x =
[[1.3, -1.4, -1.5, 1.5, 1.5, 1.5],
 [1.4, -1.4, 1.5, -1.4, -1.4, -1.5]]
Indices start at 0.
row 0 col 0 -> 1.3
row 1 col 1 -> -1.4
row 0 col 2 -> -1.5
row 1 col 0 -> 1.4
row 1 col 3 -> -1.4
row 0 col 5 -> 1.5
row 0 col 3 -> 1.5
row 1 col 5 -> -1.5

m =
[[  8.1 -27.4  35.0 -18.3  21.1  17.9  13.9  14.4  11.1 -18.1  14.4  15.5
    3.8  -3.7 -28.3  -8.4]
 [ 23.2  -6.1  23.1  -5.0  23.8  -4.9  -9.9   1.5  56.0 -43.1  16.9  17.0
   19.9  50.2  21.5 -28.3]
 [ -6.9  40.2 -45.4  31.9 -23.9 -24.6 -25.3 -18.7  -1.9  10.9 -16.1 -17.7
   -1.4  25.8  51.9   5.4]
 [  8.1  10.4  -3.6   5.4   4.0 -11.1 -13.1  -6.1  27.9 -22.3   2.0   1.5
    8.6  32.5  27.4 -12.5]
 [ 27.5 -35.9  54.8 -22.8  39.2  19.8  11.1  20.5  51.0 -45.3  32.4  34.2
   18.4  20.0 -21.7 -29.2]
 [ 14.1  26.7 -16.1  19.1   2.0 -22.2 -28.0 -13.3  50.9 -34.1   0.7  -0.5
   16.7  73.6  58.5 -22.2]
 [ 19.4  -7.7  22.4  -6.1  21.7  -2.8  -6.3   2.3  47.8 -38.3  15.0  15.2
   16.2  39.1  13.9 -24.4]
 [ 33.7 -26.8  48.9 -17.7  39.2   9.2   1.7  14.1  66.0 -52.3  32.5  33.7
   25.4  44.0  -2.2 -35.4]
 [-11.0  27.4 -36.8  19.1 -23.6 -15.7 -11.8 -13.7 -21.5  28.2 -16.0 -17.2
   -6.4  -0.3  23.7  13.6]
 [  6.7  20.8 -15.1  13.7  -1.9 -17.2 -19.9 -10.8  29.1 -20.8  -2.1  -3.0
    8.8  42.1  41.4 -11.8]
 [  6.1   8.6  -3.4   4.0   2.8  -9.4 -10.4  -5.2  21.4 -18.1   1.1   0.7
    6.6  25.2  21.8  -9.6]]
m[0, 0]	8.1
m[10, 7]	-5.2
m[6, 5]	-2.8
m[3, 1]	10.4
m[10, 4]	2.8
m[8, 9]	28.2
m[4]	[27.5, -35.9, 54.8, -22.8, 39.2, 19.8, 11.1, 20.5, 51.0, -45.3, 32.4, 34.2, 18.4, 20.0, -21.7, -29.2]
m[9, 10]	-2.1
m[:, 7]	[14.4, 1.5, -18.7, -6.1, 20.5, -13.3, 2.3, 14.1, -13.7, -10.8, -5.2]
m[2, 0]	-6.9
m[4, 6]	11.1
m[10]	[6.1, 8.6, -3.4, 4.0, 2.8, -9.4, -10.4, -5.2, 21.4, -18.1, 1.1, 0.7, 6.6, 25.2, 21.8, -9.6]
m[9, 6]	-19.9
m[:, 12]	[3.8, 19.9, -1.4, 8.6, 18.4, 16.7, 16.2, 25.4, -6.4, 8.8, 6.6]
m[4, 11]	34.2
m[6, 13]	39.1
m[0, 5]	17.9
m[4, 7]	20.5
m[0, 13]	-3.7
m[6, 7]	2.3
m[8, 14]	23.7
m[:, 9]	[-18.1, -43.1, 10.9, -22.3, -45.3, -34.1, -38.3, -52.3, 28.2, -20.8, -18.1]
m[3, 14]	27.4
m[9, 4]	-1.9
m[:, 10]	[14.4, 16.9, -16.1, 2.0, 32.4, 0.7, 15.0, 32.5, -16.0, -2.1, 1.1]
m[4, 8]	51.0
m[0]	[8.1, -27.4, 35.0, -18.3, 21.1, 17.9, 13.9, 14.4, 11.1, -18.1, 14.4, 15.5, 3.8, -3.7, -28.3, -8.4]
m[2, 8]	-1.9
m[0, 15]	-8.4
m[2, 15]	5.4
m[1, 14]	21.5
m[2, 4]	-23.9
m[1]	[23.2, -6.1, 23.1, -5.0, 23.8, -4.9, -9.9, 1.5, 56.0, -43.1, 16.9, 17.0, 19.9, 50.2, 21.5, -28.3]
m[10, 1]	8.6
m[9, 2]	-15.1

data =
[[-38.2  12.0  18.0  19.7  29.9  37.9   1.0 -43.1  -1.6  50.6 -41.2]
 [  8.0  -2.3  -5.6  -3.0  -7.8 -10.1   0.0  10.2  -2.2 -11.4   8.9]
 [ 45.0 -14.3 -20.2 -24.0 -34.2 -42.9  -0.8  50.4   3.4 -58.6  48.2]
 [ 36.3 -11.3 -16.0 -18.9 -27.7 -32.7  -2.7  40.1   4.7 -46.7  37.2]
 [ 41.5 -12.9 -19.6 -21.2 -32.5 -39.7  -1.5  46.9   2.5 -54.0  43.6]
 [ 43.3 -13.5 -19.2 -22.6 -33.1 -39.6  -2.5  48.1   4.8 -55.7  44.8]
 [-43.3  13.4  20.6  21.9  34.2  41.5   2.0 -49.0  -2.6  56.5 -45.3]
 [ 19.9  -6.3  -9.0 -10.6 -15.2 -19.4  -0.3  22.2   1.2 -26.2  21.6]
 [ 50.7 -15.7 -22.7 -26.2 -39.0 -46.3  -3.4  56.3   5.7 -65.3  52.1]
 [ 39.9 -12.3 -17.4 -20.8 -30.3 -35.3  -2.9  44.1   5.5 -50.7  40.4]]
Indices start at 0.
row 0 col 0 = -38.2
row 3 col 8 = 4.7
row 6 col 10 = -45.3
row 9 col 2 = -17.4
row 7 col 5 = -19.4
row 8 col 3 = -26.2
row 1 col 5 = -10.1
row 0 col 1 = 12.0
row 1 col 2 = -5.6
row 1 col 6 = 0.0
row 8 col 8 = 5.7
row 6 col 2 = 20.6
row 3 col 9 = -46.7
row 7 col 10 = 21.6
row 4 col 2 = -19.6
row 4 col 10 = 43.6
row 3 col 0 = 36.3
row 0 col 6 = 1.0
row 7 col 3 = -10.6
row 2 col 3 = -24.0
row 3 col 3 = -18.9
row 8 col 5 = -46.3
row 7 col 8 = 1.2
row 1 col 1 = -2.3
row 9 col 1 = -12.3
row 8 col 0 = 50.7
row 8 col 6 = -3.4
row 6 col 0 = -43.3
row 2 col 7 = 50.4
row 2 col 5 = -42.9
row 4 col 4 = -32.5
row 5 col 1 = -13.5
row 9 col 4 = -30.3
row 2 col 2 = -20.2
row 7 col 9 = -26.2

M =
-7.3	-47.5	-7.1	-37.1	-31.8	-2.5	-7.1	21.0	8.9	-32.3	9.1	-21.0	3.6	-7.0
17.4	-11.8	12.7	-40.1	-7.1	24.2	12.4	9.8	-6.2	13.4	-7.1	-20.9	-28.5	-47.1
-1.6	4.7	-26.4	-24.9	-1.8	15.0	-21.6	6.9	3.1	4.7	-14.3	-55.1	-14.4	-37.4
-0.5	-11.9	0.1	39.0	23.9	-11.9	-16.2	35.0	-2.4	-14.1	29.7	44.9	-13.0	-9.8
-5.3	11.7	-2.7	36.1	-6.7	23.2	-38.7	19.2	4.8	-24.2	31.2	-14.0	18.5	-29.4
M[0, 0] => -7.3
M[3, -1] => -9.8
M[0, 11] => -21.0
M[-2, 2] => 0.1
M[1, 11] => -20.9
M[:, 10] => [9.1, -7.1, -14.3, 29.7, 31.2]
M[0, 1] => -47.5
M[3, -14] => -0.5
M[1, -4] => -7.1
M[-3, 9] => 4.7
M[:, -9] => [-2.5, 24.2, 15.0, -11.9, 23.2]
M[-5] => [-7.3, -47.5, -7.1, -37.1, -31.8, -2.5, -7.1, 21.0, 8.9, -32.3, 9.1, -21.0, 3.6, -7.0]
M[:, 6] => [-7.1, 12.4, -21.6, -16.2, -38.7]
M[2, 4] => -1.8
M[:, 11] => [-21.0, -20.9, -55.1, 44.9, -14.0]
M[4, 2] => -2.7
M[-2, 10] => 29.7
M[4, 1] => 11.7
M[4, -9] => 23.2
M[1, -12] => 12.7
M[-3, 7] => 6.9
M[-1, 8] => 4.8
M[-2, -5] => -14.1
M[:, -2] => [3.6, -28.5, -14.4, -13.0, 18.5]
M[2, -2] => -14.4
M[-4] => [17.4, -11.8, 12.7, -40.1, -7.1, 24.2, 12.4, 9.8, -6.2, 13.4, -7.1, -20.9, -28.5, -47.1]
M[-1, -7] => 19.2
M[1, 8] => -6.2
M[3] => [-0.5, -11.9, 0.1, 39.0, 23.9, -11.9, -16.2, 35.0, -2.4, -14.1, 29.7, 44.9, -13.0, -9.8]
M[3, -10] => 23.9
M[1, -7] => 9.8
M[4, 0] => -5.3
M[-5, -7] => 21.0
